[[138 130 111 131 119 103 132 137 119]
 [123 127 110 129 121 128 127 128 142]
 [115 134 109 131 123 128 124 128 146]
 [134 128 110 130 118 116 132 132 128]
 [142 130 110 131 117 103 133 137 119]
 [134 128 110 130 118 116 132 132 128]
 [142 131 109 130 116 103 135 137 119]
 [119 133 109 130 125 128 124 128 146]] result: 111

[[122 100 140 146 121 117]
 [119 112 132 143 118 116]
 [120 108 134 144 119 116]
 [120 106 136 145 119 116]
 [121 103 138 146 120 116]
 [123  98 142 145 122 118]] result: 140

[[107 113 139 139 104 131 143 107 101 142 131 103 150 106]
 [138 123 131 122 126 127 134 131 132 143 124 134 128 114]
 [114 121 124 139 108 135 124 113 108 135 136 105 138 112]
 [130 136 122 132 144 134 111 134 144 113 130 149 115 141]
 [127 131 122 130 120 131 122 124 125 130 129 122 123 125]
 [118  99 105 143 118 140 107 120 114 125 136 115 121 111]
 [132 131 128 128 131 132 124 130 131 128 127 132 124 128]
 [115 131 132 134 123 132 129 119 121 122 127 123 128 133]
 [123 143 130 131 129 128 124 126 131 115 129 129 121 145]
 [122 134 112 137 130 133 106 125 132 114 137 132 116 139]
 [141 109 116 124 134 131 123 137 126 133 125 128 123 118]] result: 139

[[108 139 151 117 141 148 124 149 156 115]
 [147 125 136 127 122 146 144 139 129 151]
 [106 131 112 131 138 107 128 106 120 106]
 [101 138 139  98 132 141 103 148 131 109]
 [126 156 153 126 117 154 117 138 150 135]
 [134 143 151 122 116 153 110 149 145 149]
 [141 146 141 139 127 144 137 126 138 138]
 [141 124 121 123 126 119 139 154 115 133]] result: 151

[[150 146 128 131 121 143 136 136 113 137 132 130 146 143 139]
 [144 124 132 134 125 123 135 145 119 132 146 124 142 152 117]
 [139 147 128 125 116 152 105 118 129 116 135 132 131 120 151]
 [109 108 141 124 143 107 127 117 139 143 110 136 127 122 109]
 [113 103 134 150 134 100 146 146 123 140 144 118 144 143 101]] result: 128

[[136 120 130 128 133 119 126 129 113 108 120 127 121 130 128 130]
 [128 136 116 127 123 104 126 127 125 126 131 117 127 132 137 132]
 [130 132 127 126 129 118 124 133 133 126 130 123 127 117 135 132]
 [128 136 116 127 123 105 126 126 125 127 132 116 127 132 137 132]
 [138 119 131 127 131 118 127 129 114 107 121 127 120 132 128 129]
 [136 136 129 115 121 119 120 138 138 125 132 120 131 110 140 133]] result: 130

[[130 149 114 139 132 149 138 157 117 124 116 134 144 115]
 [132 138 133 132 126 135 133 129 121 126 123 134 112 138]
 [128 121 134 115 117 123 126 137 120 134 126 138 123 135]
 [134 128 107 111 139 116 122 113 131 120 136 128 118 119]
 [119 134 117 131 126 133 122 133 129 140 132 119 120 130]
 [115 121 132 128 114 125 129 122 124 134 123 138 138 135]] result: 114

[[142 132 120 126 118 132  98 133 133 128 137 130 124 103 125  99]
 [120 120 136 130 123 130 147 119 118 127 120 140 122 145 133 143]
 [143 128 118 127 131 133 113 136 125 132 133 115 139 122 116 121]
 [142 142 106 121 134 144 118 126 121 139 111 115 129 118 111 123]
 [141 129 121 121 129 130 108 132 133 130 129 110 137 108 120 114]
 [114 136 124 127 132 128 135 123 120 129 121 130 115 133 126 132]
 [127 140 115 120 145 133 120 132 134 136 122 113 130 121 119 128]
 [112 135 122 124 146 120 138 131 129 129 122 120 129 136 121 140]
 [131 130 134 130 132 127 135 129 144 128 128 123 138 126 135 134]
 [120 130 136 134 116 124 137 121 131 121 127 145 114 128 140 124]
 [127 138 121 128 128 131 110 130 134 130 136 132 118 114 129 111]
 [133 139 114 122 134 127 110 132 131 130 126 114 129 109 117 113]] result: 120

[[130 144 111 130 110 128 130 128 132 121 126 119 128 134 139]
 [141 126 137 128 129 117 127 128 126 138 120 127 128 125 121]
 [134 136 131 129 136 119 129 128 130 128 122 117 124 133 127]
 [110 125 119 127 119 142 126 128 129 138 137 124 116 127 142]
 [124 121 127 128 145 127 128 128 133 117 126 119 136 134 144]
 [131 125 128 125 106 127 127 128 121 146 127 136 124 121 125]] result: 111
---
[111 144 122 154 141 126 149]: 141

[[124 125 124 133 119 124]
 [117 126 127 125 134 128]
 [108 136 119 104 136 122]]: 104

[145 128 125 103 120 131]: 103

[155 123 118 146 114 113]: 146

[150 128 128 129 114 142 130]: 114

[[125 111 114 131 102 134]
 [125 117 105 112 135 130]]: 112

[129 134 123 156 132]: 123

[106 105 125 126 119 134]: 126

[[114 153 139 100 114 136]
 [156 142 139 105 128 133]]: 105

[[133 112 134 123 153 138 125]
 [121 140 123 115 117 119 131]]: 117
---
[[117 137 135 124 154 144]
 [140 107 135 113 125 124]] ans = 125

[155 126 133 104] ans = 133

[119 129 126 145 148 153] ans = 148

[121 123 111 147 102 149 136] ans = 149

[115 117 150 132] ans = 150

[103 139 130 115] ans = 130
---
126,106,125,129
130,128,108,128
104,127,128,125
| 130

150,113,126,151,109,135,121
112,117,112,118,136,129,150
133,141,123,130,129,135,125
| 112

150,122,116,137,150
111,121,111,137,133
121,124,140,127,129
| 111

103,113,133,139,121,137,123
120,120,137,129,125,138,124
127,133,119,130,129,118,131
| 120

138,126,113,154,128
141,132,136,117,134
149,132,127,130,131
| 141

155,141,119,135,116,118
116,130,120,114,134,147
134,132,124,129,124,123
| 116

124,145,105,132,108,132
121,129,110,132,107,133
123,140,106,132,108,132
| 121
---
array([[122, 130, 142, 103, 124],
       [120, 133, 132, 128, 125],
       [123, 129, 144, 103, 123]]) value 144

array([[136, 111, 123, 125],
       [133, 130, 149, 131],
       [155, 109, 117, 130]]) value 117

array([[142, 117, 132, 150],
       [146, 131, 138, 154],
       [112, 138, 138, 114]]) value 138

array([[135, 125, 139, 135, 131, 128, 123],
       [110, 126, 106, 109, 114, 121, 130],
       [110, 122, 113, 109, 113, 122, 128]]) value 113

array([[128, 140, 123, 123, 131, 134],
       [129, 138, 105, 138, 128, 145],
       [135, 112, 124, 111, 145, 144]]) value 124

array([[130, 140, 143, 110],
       [116, 114, 132, 140],
       [134, 135, 105, 118]]) value 105

array([[138, 147, 144, 134, 124, 151, 143],
       [131, 117, 119, 120, 136, 105, 108],
       [109, 110, 111, 130, 123, 122, 130]]) value 111

array([[137, 141, 131, 127, 139, 127],
       [146, 133, 138, 135, 151, 142],
       [140, 137, 133, 130, 142, 133]]) value 133

array([[150, 126, 127, 146, 121],
       [140, 148, 132, 130, 120],
       [115, 156, 140, 135, 122]]) value 140

array([[130, 125, 124, 115],
       [129, 126, 127, 144],
       [141, 105, 110, 129]]) value 110
---
149  123  126  150  140 ==> 126, 150

101  112  115  117  149 ==> 115, 149

112  120  130  133  137  117  129
135  139  134  124  147  104  142
117  108  121  152  120  150  126
==> 124, 152

112  155  134  145  149 ==> 134, 155

132  122  127  131  121
128  118  101  125  125
128  129  127  125  128
==> 101, 132

137  125  109  124  143
123   99  126  114  136
122  130  121  131  135
==> 126, 143

119  157  105  101  140  122  129 ==> 101, 157

110   99  137  129  104  104  145 ==> 129, 145
---
[[134 140 139 141  99 112]
 [130 146 131 123 137 131]] ==> 137

[[120 128 131 130 141]
 [106 119 117 127 130]] ==> 127

[[129 127 139 131 129 122]
 [113 133 119 139 129 151]] ==> 129

[[127 129 126 118 111]
 [108 138 136 128  98]] ==> 128

[[129 129 124 123 131 126]
 [124 120 156 136 114 125]] ==> 114

[[110 110 130 140 115 140 102]
 [134 122 154 142 119 139 102]] ==> 139

[[132 151 124 141 116]
 [125 139 127 133 122]] ==> 133

[[128 156 129 142 122 123 113]
 [128 151 128 142 126 141 122]] ==> 141

[[137 115 141 128 101]
 [111 138 122 129 148]] ==> 129

[[153 134 131 125 123 132 125]
 [135 143 129 122 115 126 132]] ==> 126
